In the data rows, the value 128 means zero.
Here are some numbered points:
[104 133 169 123 157 128 137 168 147 112  96 129 167 147 172 141 104 156
 154 129 120  94 135  86 126 125] 0
[127 150 132 104 117 109 148 122  86 158 131  55 168  72  53  90 163 117
 140 127 109 180 137 106 119 112] 1
[138 135  90 118 134 181 168 151 116  96 144  96 135 106 127 109 104 116
 112 106 114 169 131 127 112 147] 2
[118 138 140 122  98 138 121 106 107 162 133 117 168  91  96 108 135 172
 153 115 111 167 141 126 113 115] 3
[166 125 133 102 118 152 143  44 133 131 161 151 132 120 141 115 112 134
 123 141 171 126 125 134 148 148] 4
[165 107  68 139 169 161 157 133 119 121 133 116  92 126  99  63  80  75
  96 129 140 137 108 119  82 172] 5
[109 138 118 170  79 113 143 113 191  72 175 147  52 148 171 139 182  88
  55  93  84 132 139 220 154  91] 6
[160  92  79 158 106  66 115 126 128 146 129 167  23 232 142 141 155  90
  77 141 157  79 113 108 149  99] 7
[162  71 140 161 194  85 117 168 138 151  75 170 112 183 123  50  81  94
  80 174 159  80  85  45 100 187] 8
[134 143 135 119 100 138 144  64 119 169 173 115 182  56  70  47 148 120
 110 111 108 163 151 136 110 119] 9
[177  97  94 142 160 139 138 113 121 139 132 139  86 162 108  88  82  85
  99 145 164 121  93 118 106 181] 10
[142 123 125 110 160 174 144  95 135 113 136 109 130 133 149 118 101 128
 164 125 149 148 156 128 126 148] 11
[185 101  53 121 181 132 139 150  70 144  95 112  83 143  86  65  83  66
 102 164 178 115  94  85  98 186] 12
[133 131 132 108 132 159 137 126 124 115 141 154 138 133 152 160  96 147
 149 133 143 124 115 144 136 139] 13
[168 102 108 141 184 134 105 110 100 152 124 162 102 160 112  99  73 121
 135 162 186  89 120 118 107 173] 14
[122 126 136 141  58  85 129  76 186 108 170 149  64 190 188 172 192 115
  90 110 126 111 137 161 189  81] 15
[120 148 157  79 120 115 152  86  97 168 125  46 164  83  85 114 169 136
 192 130 114 169 152  97 142  98] 16
[121 125 109 130 148 129 136 174  81 156 111  76 163  82  54  72 131 104
 133 123  99 169 128  97  87 133] 17
[143 134 113  91 143 170 165 140 125 105 132  71 137 120 134 145 125 104
 164 116 123 162 131 121 142 141] 18
[ 98 134 173 132 157 122 126 162 149 109  96 134 173 147 175 129  99 169
 140 140 126  88 140  85 128 130] 19
[127 131 144 122 121 120 121  99 103 173 129 101 147 115  85  98 136 137
 154 122 117 153 139 128 120 122] 20
[127 143 124 101 144 150 145 137 102 105 134 108 138 122 142 151 106 128
 154 149 160 119 120 133 137 139] 21
[115 123 126 157  74 101 135 142 169  97 142 137  73 181 184 185 181 135
  87  94 102 135 141 130 164  72] 22
[ 96 127 188 120 163 113 139 175 153  95  86 160 161 130 172 138 114 157
 134 144 122  98 115 112 129 136] 23
[124 134 113 120 166 190 160 143 135  95 132 103 136 116 142 131  98 125
 147 106 115 159 144 140 106 146] 24
[110 148 138 115 112 132 135 121 104 155 142  67 187  78  97 102 145 144
 152 113  95 180 159 102 116 107] 25
[ 97 159 174 110 128 112 105 144  96 154 121 105 169  88  97 168 142 173
 204 138 112 148 141 152 132  99] 26
[124 118 137 156  53  99 121 100 182 101 153 181  67 183 198 194 179 152
  79 101 110 116 132 156 172  76] 27
[105 144 111 145  93 109 122 143 186  95 166 153  97 159 183 174 176 130
 102  92 104 115 160 173 160  65] 28
[112 123 135 159  61  99 113 105 193 100 164 189  83 164 201 185 175 153
  61 100 107 106 131 163 166  84] 29
[119 121 102 175 107  63  97 142 126 123 134 179  52 209 164 157 152 100
  76 142 148  62 118 148 143  92] 30
[116 140 161  88  97 141 143  64 112 151 135 105 179  87  91 119 168 137
 173 121 118 162 133 139 142 126] 31
[139 123 131 121 125 112 106 101  97 183 112 127 161 106  70  91 129 125
 132 144 129 136 120 109 110 154] 32
[127 152 124 110 145 147 120 135 110 116 143 106 133 127 149 154  95 146
 182 151 155 101 140 134 147 129] 33
[127 107 114 166 108  58  96 146 142 126 136 177  49 211 165 187 162  99
  95 128 146  70 109 133 150  87] 34
[ 98 184 154  88 124 107 118 159  95 154 116  84 190  57  86 151 146 168
 184 138 102 158 141 150 140  92] 35
[129 123 115 138 170 124 126 138 102 172 126 105 164  88  59  58 125  89
 132 112 103 174 144 110  64 140] 36
[112 132 155 120 104 128 101  96 127 163 132 119 166 103 101 123 130 168
 163 122 112 153 146 126 128 126] 37
[117 140 111 148  65  93 121 140 178  95 158 123  82 163 171 174 183 122
  78 106 101 128 146 137 173  68] 38
[ 93 148 135 149  80 107 116 138 170  87 155 154  80 184 201 215 180 138
 120 102 104 102 142 178 168  59] 39
[ 98 148 156  98 122 152 150 144 112 122 111  62 187  58  75 125 176 116
 181 105  82 204 131 143 143 120] 40
[197  79  94 148 153 122 107  89  87 158 117 195  86 165 108  82  80 104
  91 168 205  86  87 101 102 196] 41
[105 150 145 111 112 138 140 141 125 140 123  53 174  69  81 109 157 128
 155 106  78 198 128 132 128 112] 42
New points follow, each followed by the numbers of its three nearest points above, nearest first.
[ 92 165 162 110 122 121 118 138  86 153 127  68 175  89  96 147 149 174
 206 129 111 139 155 132 135  95] 26 35 25
[149 124 124 119 161 148 123  80 126 136 146 136 120 145 139 114  90 132
 154 139 168 105 144 135 127 149] 11 4 13
[137 122 109 132 143 175 159 123 150 123 158 106 102 129 139 118  76 139
 135 104 113 157 137 130 112 128] 24 2 11
[155 106 132 123 139  84  95  92  86 205 107 162 155 124  56  86 128 111
 131 154 155 110 105  91 101 158] 32 20 14
[101 131 151 124 143 140 146  94 117 155 152  91 170  88  83  83 141 123
 151  91  98 188 165 143 101 114] 25 20 3
[146 114 127 136 128 173 132 109 128 121 137 166 124 131 152 132  84 152
 118 131 147 123 110 134 120 157] 13 4 11
[154 118 116 131 129 176 142 109 141 117 138 142 133 116 142 122  96 144
 109 116 131 132 118 135 123 160] 13 11 24
[152 122  97 135 140 170 160 100 138 111 162 129 120 113 121  77  97  89
  86 114 128 136 121 148 102 171] 5 2 10
[106 131 128 156  98  92 115 116 189  92 159 159  79 172 183 177 178 118
  93 104 114 110 146 164 153  75] 28 22 38
[152 122 140 125 126 101 119  74  72 189 116 129 154 103  63  69 143 128
 123 149 153 135 119 108 114 139] 32 20 3
[154 142  97 100 124 162 150  76 134 115 151 142 136 103 115 103 111 102
 105 137 149 120  99 157 127 170] 4 13 11
[155 110 122 132 157  85 105 148  48 188  77  98 139 112  39  77 138  94
 145 160 151 135 111  73 100 145] 32 17 36
[182  88  75 129 177 131 136 143  84 142  91 124  65 162  88  85  84  74
 125 168 182 114  87  90 102 181] 12 10 14
[ 79 182 140  91 123 123 138 197  70 146 107  65 195  72  86 165 144 160
 188 123  92 157 133 129 125  74] 35 26 40
[151  83 160 145 169  92 123 158 146 134  68 149 124 175 145  96 101 119
 108 158 147  93  97  48 114 177] 8 19 14
[ 96 127 154 120 145 145 127 147 115 149 105  78 184 102 103 144 134 154
 186  89  86 188 167 108 103 111] 25 42 3
[155 132  96 127 131 177 169  90 150 102 176 142 135  78 114  66 108  92
  63 113 121 148 114 154 101 162] 2 5 4
[ 39 109 255 166  74   7 142 150 243  85  76 232 175 184 228 119 239 179
  17 107  69  47 136  74 166  65] 29 27 22
[167 112 119 130 138  90 105  97  58 194  92 127 143 100  44  62 141 104
 121 166 162 128 105  86  97 161] 32 36 20
[119 143 134 141 127 131 132 108  79 168 148  73 146 109  73  72 138 120
 170 122 108 146 161 133 105 116] 20 25 1
[114 129 171 103 101 145 142  70 100 153 131 114 172  86  93 120 170 152
 168 109 118 168 139 137 136 125] 31 3 37
[119 151 165  97  98 124 128  43 108 167 144 122 174  86  81 105 154 145
 166 136 133 135 142 150 137 119] 31 37 20
[149  97 137 139 176  86  88 134  64 200  68 111 144 138  57  99 121 104
 176 161 161 131 133  59  93 148] 32 20 36
[142 128 115 122 135 100 132 135  54 172 109  79 159  96  45  79 147  93
 136 147 138 159 123  88  96 135] 17 1 32
[112 153 103 122 145 173 144 175 114  87 131  99 139 100 134 147  99 127
 140 120 122 142 125 161 111 137] 24 2 21
[125 123 136 140 150  89  81 147  60 191 100 118 148 132  72 112 115 135
 175 158 149 118 125  98 102 120] 32 20 37
[129 116 141 142 170  95  91 131  74 194 101 126 146 128  78 102 108 139
 173 150 146 124 147  92  90 129] 32 20 36
[101 117 177 126 137 150 138 140 188  91 113 178 181 116 174 106 115 160
 102 118 109 100 123 118 126 163] 23 19 0
[157 139  97 117 151 177 165  82 161 110 182  98 123  96 109  69 112  96
 117 109 123 159 159 150 107 150] 2 11 24
[188  81  88 149 164 134 110 133  95 149  90 184  96 155 118  97  72  99
  97 160 183 110  85  95  93 189] 41 10 14
[158 125 130 100 121 150 153  42 141 134 160 158 111 143 132 119 103 135
 124 135 164 122 114 149 141 147] 4 13 11
[185  97  68 124 176 129 134 144  79 148  97 121  90 156  84  82  89  74
 117 165 177 107  94  81 104 184] 12 10 14
[124 140 143 116 152 154 130 143 119 109 129 148 119 127 159 175  89 154
 164 146 142 118 118 155 129 138] 13 33 21
[146 118 121 122 127 159 123  93 157 123 149 157 124 132 144 133  91 144
 129 127 137 115 122 140 130 162] 13 4 11
[106 168 163  92 124 110 122 133  90 150 114  82 191  63  97 146 152 158
 193 152 121 146 143 139 140 100] 35 26 16
[131 131 149 110 152 140 119 131 139 109 135 142 114 119 148 157  95 145
 154 152 154 124 117 157 147 142] 13 21 33
[105 134 121 173  76 124 143 134 184  70 172 154  51 165 176 149 183 107
  81  91  88 138 140 213 153  83] 6 28 38
[144 135 116 112 120 168 129  73 153 127 166 154 128 127 153 125  87 147
 129 132 146 116 132 154 135 152] 4 13 11
[155 125  83 141 176 130  97 168  91 138 122 132 113 141 129 106  66 112
 139 173 174  82 119 106 110 161] 14 10 12
[107 158 125 113 121 143 143 166  94 139 105  49 196  54  68 110 152 124
 143 108  80 186 142 111 111 112] 42 25 40
[161  93  93 136 146 161 125 121 131 128 121 169 109 147 117 109  76 102
  95 133 150 120  90 130 105 196] 10 5 14
[106 139 157  94 116 130 132 108  89 164 131  69 172  93  83 117 155 152
 196 118 111 161 162 112 149 103] 16 25 31
[156 102  98 146 171 140 101 163  96 140 114 140 101 167 122 142  70 125
 156 149 166  92 105 103 109 164] 14 10 21
[117 132 158  84 115 129 147  76  83 166 119  65 151 111  89 123 165 150
 212 126 127 167 157 106 143 107] 16 31 20
[116 137 145  80 111 131 151  96  86 166 124  61 159 109  93 132 165 150
 214 114 115 173 162 105 141  94] 16 31 25
[159 111  90 160 158 145 102 148  80 141 119 163 105 161 124 115  65 135
 112 152 168  89 111 105  91 174] 14 10 41
[ 98 160 172 116 129 117 111 112  91 150 116 105 166  81 101 133 145 163
 184 143 122 138 150 158 124 107] 26 35 37
[142  88 158 139 160 121 118 121 171 142  95 208 159 170 156  92  85 134
 100 142 150  71 105  75 111 182] 8 14 19
[104 150 104 136  79 114 154 141 180  72 158  92  76 159 171 167 201  87
  96  86  88 146 144 167 167  69] 38 28 22
[115 145 160  81 100 133 137  59 116 159 147 105 181  83  93 111 167 137
 172 129 122 158 140 137 145 129] 31 37 3
[145 117 124 115 129 166 144  90 151 120 150 164 125 135 140 137  94 141
 126 121 142 126 108 139 123 158] 13 4 11
[153  77 116 163 197 106 131 201 141 129  64 166 120 157 111  40  82  75
  53 145 140 105  80  69  82 201] 8 10 12
[123 125 133 150 137  99  83 153  65 180 110 120 163 110  68 105 112 142
 145 157 140 118 124  95  98 134] 32 20 17
[125 114 126 146 165 110  92 146  78 186 105 121 142 129  68 108 108 131
 166 134 133 136 141 107  82 126] 32 20 36
[138 101 115 158 175 121 146 187 143 120  97 132 141 133 124  29  91 102
  56 139 124 118 116  57  83 175] 8 5 10
[159 126 120  99 118 161 156  55 114 131 151 148 129 128 133 124 113 136
 138 128 167 121 125 137 137 155] 4 11 13
[121 143 140 115 156 161 124 157 139  96 112 133 118 114 157 184  98 152
 174 139 136 131 118 163 131 140] 13 33 21
[161 117  91 127 171 116 106 145  69 145 120 135  94 152 107 109  87  98
 143 179 194  85 106 112 119 165] 14 10 12
[150 107 110 134 157  97 106 142  48 192  86  91 127 128  44  74 127 106
 156 157 145 131 117  79  99 144] 32 17 36
[125 126 119 119 152 127 137 140  75 163  83  73 158  91  49  79 141 100
 158 131 121 157 129 101 104 131] 17 1 36
[120 153 128 114 148 157 136 166 127 101 119 140 119 114 139 177  92 153
 166 133 130 133 110 169 120 124] 13 21 33
[150 119 105 129 157  92 122 155  68 174  88  97 137  98  33  62 143  68
 116 159 136 146  94  93  84 159] 17 36 32
[106 152 137 105  94 155 130 106 142 131 139  85 195  51  84 114 163 135
 141  91  80 170 141 149 115 128] 42 25 40
[139 143 124 112 126 161 133  98 119 120 164 148 132 126 143 138  99 148
 149 139 153 101 125 162 144 143] 13 33 21
[109 147 123 134 121 133 135 149  94 151 136  70 174  72  73  81 138 131
 140 109  89 180 152 117  98 109] 25 1 42
[147 115 101 145 160 106 113 167  71 171  75 102 136 109  42  68 128  78
 120 147 120 160  92  98  76 161] 17 36 32
[154  97  84 186 103  70 111 154 129 126 119 163  34 214 144 136 161  75
  46 136 144  99 102 110 125 114] 7 30 34
[125 124  97 159  76 102 136  78 184 121 195 149  50 186 167 114 160 106
  68  94 110 114 157 165 167  65] 15 6 38
[145 116 132  92 166 168 158  91 131 113 130 111 120 141 143 143 117 126
 182 124 152 147 149 125 139 145] 11 18 21
[123 142 137 110 159 152 129 161 129 106 113 139 119 114 155 171  90 153
 156 145 141 132 113 162 130 136] 13 21 33
[121 138 115 121 160 183 140 139 146  98 148 124 148 104 143 133  93 137
 143 111 121 138 150 142 105 145] 24 11 2
[172  95  81 139 149 155 150 119 131 127 151 156 108 114 104  66  84  73
  61 125 146 137  94 120  93 182] 5 10 12
[168 105  73 167 163 144 134 138 107 140 150 139  88 141  94  52  66  81
  71 136 150 124 113 117  81 168] 5 10 12
[145 115 137 105 124 165 143  55 152 123 161 163 130 133 146 136 107 136
 135 123 150 123 114 143 138 164] 4 13 11
[154 105 136 136 153 110 140 146 141 125  71 147 155 123 131  54 113 113
  63 155 148  97 102  62 110 181] 8 10 32
[152 111  97 161 173 144  96 172 101 141 111 144 101 167 126 135  63 123
 153 145 158  94 109 111  93 152] 14 10 33
[175 102  63 145 177 134 100 205  90 137  93 107 100 152  96 102  70  77
 127 156 157 119 100  80 103 182] 12 10 5
